One turning vector, and how many steps it has turned
The counts run from 0 to 478.
[-14   9  -7 -30  -1   3 -10 -36   5   7  -6 -26   4  44   2  35  -3 -10
 -15   6  -4  -1   7  24 -18  -8   7  -6  42 -14 -18  34  25   6  24] : 303
[ 11 -20 -14 -25  24   2  -7  -2   0  -5 -46 -20   2  13 -19 -24  24  41
 -34   5   6  -6  -5  21  -7   5 -12  -9   2   1 -32  33   2  14  12] : 276
[ -1   2   1 -25  22   3  20 -41  13  -4 -14 -39  21  36 -10  11  13   6
  -8  20   9  -4  -8  21 -11 -12  -1 -19  27   7 -23  27  -6  12   9] : 467
[ -7  -4 -26 -42   6 -12   1 -30  14   0  -1 -45  -1  26 -12  17   5   8
 -17   3  -7  -9 -24  21   8  -3 -12 -13  29   8 -33  31   5  12   3] : 32
[  3 -17  11 -31  25  10 -30  12 -22  -6 -29  -3  17  25  -5  -7  14  15
 -30  -3  -4  -5  30  13 -18 -11  15  -1   9  11 -23  27   3  29  27] : 207
[  4 -11  -2 -29  12 -10 -23  10  -1  29 -18 -33   7  17  11  25  -9  19
 -15   3  -4  -3  16  24  -4   9 -16 -27   9  21 -15  52  13  28  23] : 211
[ 14 -15   7 -20  24  -5   7 -11  22   0 -28 -19  23  39   0   6 -13  35
 -11  13 -17   7  10  29 -27 -20   1 -19   5  -8 -11  34  16  23  25] : 193
[  4  -4  -6 -16  19 -22   1  -8   8   7  -3 -57  14  36  -1  24  -6  -5
   2 -14  -8   0  -1  -5 -10   3   3 -15  -1  -1 -47  38   5  22  26] : 407
[ 16 -17 -33 -10  15 -14   6   3  28  -1 -48 -45  13   7 -22  -6  13  24
 -14 -10  -1  -7 -15   8  -1   3  -1 -12  -8   9 -36  38  -4  15  16] : 338
[  5  -8 -26 -29   3   3 -15  -9  14  -2 -24 -17  31  19  13  22 -35  -3
  -8   8 -28  -1  23   1 -18 -32  21   0   3   6 -30  22  12  20  24] : 249
[ 14  -7 -13 -22  29 -12 -10   9  -1 -12  -6 -21  23  39 -16   7  12 -12
 -12 -30 -10 -12  15  -1 -13   2  25   5  -3   8 -47  31 -13  36  16] : 409
[-17   5 -31 -10   5  10  10 -43  26   4 -19 -40  14  28 -14  21  14  -4
 -12   3  -7 -21  -4  -5   0 -23   9  -4  27  -4 -11  29  -3  11  32] : 240
[  5  -1 -46 -21   7   7 -12  -9  20 -13 -28  17   8  28 -15   9   7  20
 -29   1 -29 -18  12  39 -10 -12   8   3  22  -4   0  31   7  23  12] : 90
[ -6 -18  -9  -1  34   5   2 -11   4  10 -14 -24  21  42   5  -2 -10 -12
 -21   1   2   2 -10  -6 -20 -11  -1   4  -1   0 -50  34  -5  37  36] : 54
[  2   2 -22 -45 -14 -11 -28   7   9  14 -31 -21   9   7 -10  26   9  -1
  -6 -25  -6 -20  14  26  16  -2  20 -12  29  19 -21  32  14   1  17] : 229
[  1  -2  -5 -36  20 -13   0 -27   9  -6   7 -33  16  49   9  21 -18  -6
  -5   6  -7   6   2  19 -27  -2   2 -13  15   1 -47  24   9  19   3] : 469
[ 14 -12   1 -27   6   3   0   0  16  -8 -59 -39  29   3 -14  -6   8  18
  -8 -11   3  -9  14   7  -4 -26  28  -4   9   8 -40  12   0  -3  28] : 332
[  5  -9 -10 -54   1   2 -12 -22  13 -18 -42 -28  18   0 -18  -5  13  23
 -20   6  -8 -13  11  26   2 -29  16  -7  28  19 -24  11  -4   0   0] : 105
[-11  -7  -7 -39   9   6 -16 -15  -2  -3   4 -25  25  37  18  26 -29 -15
  -9   4 -12   1  16  -1 -15 -32   9   2  18   8 -35  21   9  25  26] : 390
[ -4  -3 -24 -20  -5   7  -7 -38  20   0 -40 -17  -4  18 -15  15  14  25
 -19  15 -15 -13   4  31  -6 -11   3 -13  30 -19  -3  31  23  -1  24] : 443
[  0  -5 -14  -6   7  21 -23   1  -1  20 -38   7  21  12   5  13  16  -8
 -26  -2   7 -23  29  18 -19 -11  27   4  18  27 -14  43  -7  25  27] : 146
[  8  -3 -42 -21  -5 -10 -27 -10  17  12 -24 -22   7   0   4  33 -13  17
 -14   2 -25 -11  14  26  -6   7   0 -21  10  12 -16  48  19  15   6] : 438
[ -4  -2 -20   7  22  16 -15 -29  -2   2 -27   1   2  29   0   8  17  -8
 -29   5 -11 -16  28   5 -34   4  24   2  10 -14 -30  37  -1  27  29] : 428
[ -1  -1  20 -13  14  -4  -1  -9  -2   9 -26 -36   3  49 -14  11  23   4
  -8 -18  -3  -3   7  18 -11   3  11 -19  20 -22 -24  40  15  10  46] : 137
[ -1  -8 -55 -19   2   3  -3 -26  36   1 -33 -26   9  -1  -6   8  -8  14
 -19  18 -11 -19 -16  12   1 -13  -6  -2  11  21 -24  34  -7  15   2] : 172
[-10 -16  -9 -37  15  14 -29  10 -14   2 -27   6  13  20 -12  -5  17  23
 -35  -2 -16 -15  20  25   2 -15   4   7  20  12   5  34   7  35  33] : 293
[ 13 -16  -3  -9   2   1  -4  13  11  12 -61 -36  17   9 -16  -6  19  24
 -15 -12  -2 -12   6  11  -4 -11   7 -16  -1   1 -23  32   6   5  42] : 418
[ 15 -12 -25 -31  14  -9 -14  -3  10  -8 -12 -18  22  19   5  12 -20 -13
  -9 -18 -14  -5  15   3 -22 -12  30   3  -3  12 -62  22   2  21   5] : 329
[  8 -22 -11 -34  24  -7 -14  15   0   7 -23 -29  28   6   1  -9   0  10
 -22   0  15  -9   0   6   4 -12 -10  -3   0  40 -40  29 -22  31  14] : 478
[ -2  -4 -27 -32  13 -22   0   2  18  -5   7 -33  12  42  -9  17 -17  -4
  -5 -21 -28  -8 -16   3   3  -9   4  -3   2 -11 -43  26  17  25  29] : 322
[ 11 -20 -12 -12   9   2 -13  17   1  12 -59 -24  17  -1  -8 -15  17  17
 -24 -17   0 -11   2  11  -2  -4   8   0  -6  14 -41  30   0   8  35] : 417
[ -7   3 -48 -15   7  -8 -22  -8  13   7   2 -13   0  32  -2  31   1  -9
 -19 -18 -30 -18   1  10  -4  11   1  -2  16 -13 -29  47  10  30  24] : 157
[ -8 -15 -10 -11  28   4  -2 -11  -3   8 -13 -46   8  29  -1  -4   6  -9
 -18  -6  12  -6 -12 -16  -7  -5  -4   0  -1   6 -58  32 -11  30  28] : 55
